Each row is where one point has got to under a steady rotation. How many ticks took it there?
The counts run from 0 to 602.
[ 11  -1  -1 -12   8  -5 -34 -21  -9 -20  27 -49  18  28 -19  18  27 -23
 -10  12   8 -51  13 -32 -10  -5  19 -13 -13 -25   7  -8 -27]	85
[ 13  -2  54  21  14   2 -20 -27 -10 -24  14 -13  42  -1  14  -5   7 -32
  -5 -16 -21 -54  -5 -26  11  14 -10  13  -3 -16  10  -2 -34]	88
[-19   3 -36  16  27  -8  11 -19  11 -34 -23 -31  12  10 -26 -33  14 -11
 -24 -18   3 -37  -2  -7  12 -10  23  27  26 -22 -25 -23 -27]	303
[ 21  -8 -41 -24  11  -1 -11  21  12 -17  23 -74   0  10 -14  23   9  16
  36  12  19  -7  -3 -36   3   5   3  22  -5  10   7  -1 -17]	260
[ -4  22  10   4  12  10  -4 -13  11 -15 -27 -48 -12  33 -16  20  -1 -18
 -11  26  51 -14 -14 -34 -28  11  26 -28  22  -1  25  -7 -27]	116
[ 11 -15 -30 -26 -14  13  -1 -24  -5 -43 -34  13  39  -2   1  28   4  31
  26 -20  15  11 -18   1  24  25   3  28   3  18   0  30  21]	34
[  2   1  48 -21  12 -12 -15 -10 -20 -21  -7  20  22  21  13  40  23  18
  14  22   4  -5 -11 -42  -2  12  31 -18  15   7  47  42   6]	352
[ 21  -8 -41   1   5   5  33 -18 -10 -41 -18 -25  23 -32 -32  -2 -27  -7
  19 -20  15 -16   1 -19  12  23  16  32  13  34 -22  -9   7]	20
[-10 -37 -18 -34  29  -6 -29 -18 -18 -23   4  -6  48 -14  -6   3  19  20
  17 -20 -27 -33  -1 -10  34 -10   9  37  14 -28  -9  24 -16]	66
[ -6   1 -21 -41   0  13 -10  38 -19 -13 -37 -49  30  21  13   9   1  29
  29   2  22  42 -14 -24   0  15  12  15  20  -8   5  27  -9]	245
[  5 -45   6 -25  24 -12 -16 -49   1 -10 -16  10  16 -20 -27   8  11  15
  26  -7 -26 -53 -14 -14  16  -5 -11  29  24 -11  -6  -6 -21]	580
[ -4 -25 -10 -41   9  12  13   1 -11 -11  10 -11 -25  -2 -38  10  11  17
  -2 -40 -13 -55  22 -18   8   0  52   5  18  14 -25 -14  -2]	184
[ -9  -7   3  25  18 -11  29  17 -19 -34  -4 -38 -10  49  16  17 -16 -17
   0 -52 -21 -22  19  -4  16   6 -13  13  -4 -36  31 -10  -8]	489
[-13 -23   6  -3  -3   5  13 -14  -5   1  10   7 -27   8 -14  17  29  35
   8  -5 -32 -51  35 -22  18   4  48  38  41  10   2   8   0]	174
[-23  15   0  34  11   3   1  16  14  -4 -11 -44  17  40  48  -8  20  26
   1 -20  -4 -14 -11  -7  32   2  -8  49  23 -15  12  15 -18]	278
[ -6   4 -19 -43 -14  18   2  28 -37 -14 -43 -21   8  41 -25  12  -1  -2
 -11 -23  18   1  16 -12 -13  18  40 -26  14  -4 -24  -8  -8]	214
[ 22  -2  39  -5   8 -11   9  13  -1 -40 -12  -2   9  18  27   5   0  12
   8 -37 -53  12 -20 -31   3  24 -30  33 -28 -26  12   2  -4]	474
[ -6  18 -19  -9   3   9 -22   0  35 -30   0 -71 -16  33   8   3  31  -1
 -14 -10  27 -33 -11  -9  17 -12  31  15   1 -13 -18 -12 -11]	291
[-25   5  10 -11  40 -16 -17  14  -4  16 -28 -14   3  44  -9 -26  34  20
   2   0 -33 -41  -9  -7  18 -20   7  18  41 -19   6   1 -31]	586
[-11  -7  -2   2  11 -24 -24 -11  -4   7  -3 -14 -13  73 -23  26  45   9
   5  17 -22 -47   9 -18  -4  -4   2   3   6 -13  27  -3 -33]	588
[ -7  -9  -2 -28  -2  -7  28  20   8 -19 -13   5 -43  54 -29  34   7  13
  -6 -55  -5 -48  -3   3   8  -2  12  -5 -10  12 -16 -12  -3]	182
[ 12  -3  11 -49  -4  19  -7  16   9 -23 -22 -50  15  -5  13  35 -21  27
  37 -26  20  18 -34 -11  17  14 -28   9  -9  -4   5  15  -1]	255
[ 16  -7  42  22  24 -29   2 -40 -15 -35 -28  40  30   1  -5   7  -3  -4
   0   9 -18  -6 -11 -35  -6  19  -4  15  16   1  35  16  -1]	340
[-12  -5   1  25  -6  15 -19 -55   8 -35  -3  -3  36  -5   1  -2  40   8
 -21   4  11 -23  10 -25   9  11  51  31  16 -29 -10  16  -7]	307
[ 23 -19   0 -18  14 -30 -13 -34   8 -14 -11  -5 -15  35 -36  37  22   1
  22  11 -19 -51 -26 -15  -5 -14 -29  17  -4  -5  15 -17 -18]	578
[-10  -3 -43 -24  22 -11  -4  -6   7 -15 -58 -16  10  19 -17  -2   6  16
  19  17  20 -10 -22   2  24 -21  16  18  44  13  10   6  -5]	554
[ -4 -17  28  25  -6  -6  10   2 -12   6  31  -1  -8  37 -20  35  25   9
  35   9  -5 -54  18 -32   6   2   5   3  10  18  35  31 -29]	382
[ 25   7   6 -18  24 -19  -7   9  -8 -28 -35 -10  22  18  39   8  -5   6
   9 -38 -16 -18 -39  10  38  10 -32  25   0  24   3   3  18]	47
[  6 -26 -26 -22  20 -24  -1 -17  -1 -21  -8  26  25  24 -10  19   6  48
  13 -31   4  18   8 -29 -21  57 -18  21  -4  21 -10   9  -2]	449
[-21  -9   2 -19  19  28 -15 -10  24 -31   4 -34  26 -19  26  -4   4  24
  -1 -51  17 -30 -19   1  45  -1  19  27  11 -15 -21  15  -9]	287
[ 22   0   7  -5 -15   5  -8   4 -41 -12  13 -12  29  28  -9  23   9  -4
  -4  -2   8 -12  32 -46 -27  56  26 -16  -9  27  -7   9   1]	218
[ 14   9   0  44  11  -4  -3 -29  20 -33  24 -33   3  20   7  -5  17 -21
 -20 -18   3 -61   6 -14  13  14  -2  30  -6  11  -3 -16 -11]	294
[  2  10  18 -41  24 -17 -11  -6  -1 -60 -44   9  32  -8 -22  -7  11   6
 -23   6  20  15 -43 -28   1 -15  35 -11   2 -15 -11   9   4]	332
[ 26  13  31  15  -9  17  -4 -26   2  -7  -4  13  10  20   8   7   6  17
  -6 -25  15 -18  -9 -22 -21  69  -4  11   6  55 -17   1   0]	428
[  9 -26  34  -3  -4 -15  22  -6  -9 -20  13  20   0   0 -44  38   2  10
  43   0 -19 -32 -19 -36   4 -11 -25   2 -17   7  25  29 -26]	372
[-21 -11  -3  -9  36   3 -10 -38  -7 -37 -12  10  43  -9  -4  -9   6   1
 -29 -20  25 -27  10 -17  17  16  54   1  38  -1  -7  11   0]	318
[ -2 -37  23 -22  38 -19  -4 -29  -2  -1  -5  30  28 -15 -17  -3  14  19
  23 -19 -32 -47 -16 -16  21  -5 -23  26  10  -2  -7   9 -26]	581
